In the rows, 128 means zero.
Each path is a new rotation, seen through one point. The rows after it are directions, each followed by how far the rotation turns it, in deg/step (0 if it stays put).
Each turn is a multiple of 5 degrees from 10 to 175, or 0.
Each row of a path follows its step; steps can be skipped.
path 1
step 2: [133 125 135 126 137 123 125 121 133 128 132 117 129 138 124 129 119 121
 126 135 133 129 144 136 125 119 117 139 128 128 127 122 128 138 120 130
 128 131 125 123 129 134 126 127 128 121 120 125 131 129 126 116 125 139
 111 131 122 135 138 133 140 125 121]
step 4: [124 129 131 135 130 114 130 124 140 131 127 133 124 130 124 136 147 128
 125 129 129 114 133 123 129 128 138 132 130 131 130 135 112 123 137 130
 134 120 134 127 134 137 126 126 116 126 126 119 122 135 129 124 114 136
 122 124 120 128 130 120 122 123 133]
step 6: [124 130 125 114 121 121 130 122 120 132 120 132 116 124 120 121 130 128
 127 128 128 139 132 133 128 128 133 141 134 129 138 123 134 133 130 124
 108 120 130 121 123 141 138 131 122 128 129 123 141 131 125 126 125 132
 129 131 128 139 126 120 133 117 130]
step 9: [125 131 138 123 129 121 129 114 125 121 130 125 134 125 127 132 131 126
 123 130 120 129 129 122 140 130 135 141 124 137 133 133 131 134 125 123
 139 121 135 123 138 143 129 128 132 134 129 122 136 124 127 131 127 138
 117 137 118 128 133 134 126 112 120]
step 13: [110 127 131 124 127 124 131 120 134 125 134 138 128 126 132 128 127 115
 133 131 131 141 139 133 134 138 134 140 122 125 128 117 140 119 115 123
 130 128 131 130 121 124 130 125 122 129 117 137 135 136 133 127 127 126
 123 131 135 141 131 124 126 125 126]
step 14: [125 131 121 123 138 127 134 124 124 115 128 125 132 138 134 129 127 127
 113 123 127 133 132 131 129 133 130 130 127 128 125 117 122 127 137 134
 136 125 122 126 127 142 141 144 118 126 115 132 123 134 126 124 128 127
 120 132 127 135 129 141 133 118 119]
step 19: [129 134 134 123 121 133 123 128 130 135 139 123 117 137 127 118 137 112
 128 128 139 132 137 128 127 127 130 139 129 125 115 128 131 131 139 131
 123 123 119 129 124 139 137 129 114 127 118 135 134 124 132 129 124 140
 122 131 133 131 126 121 135 118 127]
step 21: [129 131 136 124 137 132 129 117 128 125 124 128 125 134 122 130 127 123
 122 130 119 127 132 139 123 132 126 130 117 136 124 130 120 130 120 129
 130 128 131 118 126 140 128 119 122 132 135 126 121 146 123 120 111 126
 115 132 126 140 136 135 125 122 129]
step 23: [124 135 123 126 126 105 133 122 140 133 124 130 125 126 128 128 126 123
 130 127 132 122 139 131 117 119 125 131 131 138 132 130 126 138 132 123
 129 132 132 136 129 127 126 130 119 128 124 113 143 133 127 123 121 134
 133 120 121 125 133 121 138 122 138]
Directions:
[129 128 127 128 128 131 127 127 129 130 130 129 125 127 127 129 129 127
 129 128 130 131 131 126 129 129 127 129 125 127 129 129 129 130 125 126
 127 125 129 131 130 128 132 127 128 129 129 127 131 127 126 130 128 129
 130 130 128 125 129 129 130 128 127]
110
[127 127 131 130 126 130 125 127 129 128 129 128 128 130 127 127 126 128
 127 128 127 126 127 126 131 131 129 127 130 130 128 127 131 128 127 124
 131 131 131 130 130 126 128 129 130 129 128 128 128 128 129 129 130 130
 127 130 130 130 125 129 127 128 130]
170
[126 126 127 125 129 128 129 132 129 131 128 128 127 126 128 123 129 126
 126 129 130 125 127 129 128 126 129 127 130 127 129 128 132 128 127 127
 126 129 127 129 127 128 130 129 128 128 126 129 129 127 127 126 128 126
 131 131 130 129 129 125 127 128 128]
60
[128 129 128 130 128 130 126 129 127 128 126 129 127 127 126 127 127 133
 131 130 128 126 128 129 127 129 131 126 126 132 131 128 130 128 129 129
 128 128 129 129 128 131 129 127 127 127 131 127 129 131 127 126 130 126
 127 128 129 126 128 125 129 126 129]
65
[131 127 130 129 129 128 125 133 127 128 131 126 128 128 128 129 127 128
 127 127 128 128 129 129 130 128 128 124 128 127 128 128 129 128 128 126
 126 127 129 122 129 130 127 125 131 127 127 128 129 129 127 129 126 128
 128 127 128 128 129 131 129 127 128]
110
